In the rows, 128 means zero.
The rows of R fall into 3 groups, which share some directions, and each row is roughly a mix of its group's hidden directions.
R:
[[125 161 144 122 127 136 111 134 145  83 134 171 154]
 [100  93 156  97 118 119 154 101 133 139 131 161 139]
 [107 150 120 104 135  82 122 133 172 122 124 118  98]
 [ 95 122 131 101 130 139 139  91 151  86 140 125 101]
 [101  92 155 102 134 119 158  94 133 117 139 156 137]
 [100 123 137 150 151 105 127 134  97 131 159  86 152]
 [152 141  93 104 120 163 134 163 148 140  97 131 118]
 [169 136 126 148  96 134 103 159 119 170 121 129 133]
 [158 111 127 120 112 124 110  94 150  92 152 132  92]
 [144 105 132 136 139 120 114 165 113 159 176 122 151]
 [146  97  98 148 119 139 139  83 130 148 158 105 130]
 [131 120 179 123 142 136 139 168 118 144 133 158 101]
 [172 145 122 113 107 171 123 120 115 152 157 142 137]
 [119  94 109 119 131 163 163 107 112 170 130 138 127]
 [133 140  95 120 162 102 133 172 116 148 107 146 112]
 [131 137 119 119 137 175 132 110 118 136 141 186 118]
 [127 128 148  91 143 141 140  86 143  87 147 130 109]
 [122  95  93 127 124 157 150 105 114 176 129 135 126]
 [145  94 134 159 112 169 125 118  92 131 115 144 150]
 [122 124  95 163 116 147 104 158 112 145  96  99 132]
 [ 99 117 119 154  78 150 105 118 154 114 116 121 111]
 [140 114 109 173  85 150 110 118 128 150 130 108 146]
 [ 87 148 144 132 139  96 135  90 128  97 115 105 120]
 [134  99 103 155 168 132 127 107 122 101 158 144 105]
 [138 126 153 128 150  93 142 142  98 138 149 118 176]
 [109 114 152 127 112 112 111 108 151  70 134 136 108]
 [160 125 134 100 126 155 145 106 136 176 141 133  99]
 [138 169 149 135 133 124 118 171 138  94 117  98 143]
 [167 135  93 122 139 133 130 150 121 178 121 138 105]
 [114 151 163 131 144  80 110 119 133 108  92 118 125]
 [131 101  79 151 113 138 111 125 120 168 131 154 129]
 [126 169 128  90 131 105 135 122 170 115 118 136  98]
 [118 130 110 124 131 137 118  88 140  91 146 176 147]
 [107 163 148 148 140 112 121 106  94 124 152  93 146]
 [153 116 154 101 165 110 155  97 118 128 159 131 135]
 [131 127 130 159 113 132  95 138 146 104  85 158 103]
 [129 123 124 102 120 131 152 117 168 106 101 167  99]
 [ 90 144 101 149 113 130 107 150 130  84 108 116 142]
 [103  93 125 111 126 154 163 106 131 142 132 160 159]
 [ 95 143 129 169 151 107 122 157 103 130 129  95 140]
 [106 130 155 133  98 174 138 104 131 151 132 106 156]
 [137 129 135 162 134 114  96 182 139 108 134 151 139]
 [ 87 150 110 125 129  93 135 116 162 115 137 121  92]
 [145 160 134 143 110 121 101 184 129 142 109 109 131]
 [ 95 165 145 105 112 150 133 164 117 143 121 112 155]
 [105 140 159 160 104 157 118 135 124 133  97 126 167]
 [ 84 121 116 125  89 161 128 106 155 122 132 111 105]
 [112 147 112 109 123  99 123 128 175 118 101 133  89]
 [ 85 166 112 156 127 126 147 103 121 116 155 118 111]
 [109 113 129  85 130 113 155 123 140 157 159 124  92]
 [138 141 119 119 159 182 153 105 112 125 142 141 105]
 [138 169 129 110 118 156 127 165 108 160 121 114 154]
 [140  78 125  83 110 130 129  96 152 120 120 130 125]
 [115 143  89 157 119 162 129 140 102 150 155 102 134]
 [ 79 159 118 116 150 136 142 159 118 117 100 125 147]
 [133 103 143 148 151  83 111 123 128 103 149 131  90]
 [146  72 134  96 135 115 112 146 137 135 106 107 147]
 [130 137 140 104 149 163 162 116 124 181 120 133 126]
 [124 106 126 157 146  87 142 151 109 169 127 130 153]
 [138 150 153 132 167 137 127 134 131  73 148 141 112]
 [133 128 153 149 156 110 109 151 137  80 148 154 118]
 [164  83 134 122 130 161 131 153 108 141 119 137 159]
 [114 111 145 113 132  90 122  82 137  96 146 151 115]
 [118 145 159  99 171 107 152 142 106 119 131 132 158]
 [103 132  72 156 113 148 124 147 129 147 105 114 128]
 [134 141 136 145 138  94 110 182 111 131 100 149 142]
 [136 120 124 153 103 109  96 176 127 166 118 140 127]
 [136 103  89 161  93 124 102 115 147 116 135 121 102]
 [145 142 154 140 143 100 110 149 107  89 122 134 168]
 [127 131 123  93 125  93 116 138 137  81 157 125 100]
 [151 111 126 123 130  72 113 156 131 131 140 148  94]
 [114 110 117 102 137 151 161  70 121 132 139 141 125]
 [147 173 139 139 126 151 105 179 128 124 121 145 130]
 [113  98 144 137 101  89 113 163 142 142 118 142 156]
 [141 137 173 120 158  81 116 154 130 132 141 134 141]
 [105 134 100 114 110 117 135 108 173 115 115 139  85]
 [153 148 113 153 154 141 100 129 118 108 149 154  88]
 [142 126 118 119 122 100  88 164 159 144  94 122 113]
 [115 128 156 128 123 157 135  82 131  91 140 111 158]
 [122 100  84 147 102 165 118 131 122 137  96 111 124]
 [ 82 120 133 123 147  98 146 109 137  96 103 100 122]
 [140 178 143 134 120 134  98 169 138 104 121 144 142]
 [127  78 115 102 130 115 134 136 147 142 178 124 129]
 [ 99 141 105 177 137 132 124 164 111 133 106 106 128]
 [143 108  93 176 132 121 101 167 125 145 130 124 125]
 [110 126 145 130 125 102 123 139 155  79 129 135 174]
 [117 154 145 100  94 130 141 140 137 142  98 100 166]
 [109 151  96 155 125 171 145 129  97 130 125 100 136]
 [137 111 126 167 128  87  97 172 134 125 129 115 124]
 [134 119 156 140 136  79 112 137 119  82 140 133 150]
 [115 173 114 168 121 154 134 121  97 136 158 125 128]
 [149 101 149 106 120 106 117 123 161 118  95 166 113]
 [139 156 152 140 116  98 101 176 136 117 114 103 130]
 [134 169 113 134 119 151 152 135 145 129 144 174  99]
 [ 83 117  94 142 118 108 119 119 147 119 105  96 104]
 [ 90 123 130 108 150  87 148 128 159 102 113 115 111]
 [136 138 110 155 138 149 124 188 116 144  98 123 136]
 [102 101 123 172 149  90 128 125 125 101 112 137 146]]
Here is one row of each group, with its name. Which group are the others in?
[119 133 123 156 109  91 100 177 116 113 122 123 151] -> (106)
[155  79 120 112  99 138 116 116 153 137 130 163 115] -> (24)
[121 142 126 108 152 152 150  81 132  84 142 134 135] -> (89)

[139 144 101  82 131 123 116 153 150 144 120  85 127] -> (24)
[132 128 110 114 114 168 123  88 154 103 131 127  90] -> (106)
[115  82 121 134 127  90 144 114 128 140 124  81 126] -> (89)
[125 113 108 134 155  96 121 124 142  90 112 156  89] -> (106)
[104 108 172 112 117  86 139 137 146 111 120 119 155] -> (89)
[164 117 156 121 134 160 134 131 101 121  89 139 158] -> (24)
[142 115 123 160 103 122 117 156 126 187 113 137 124] -> (106)
[ 93 105 119 102 146 108 156 100 142 112 157 120 105] -> (106)
[130 113 119 164 142  99 128 160 116 170 101 147 135] -> (106)
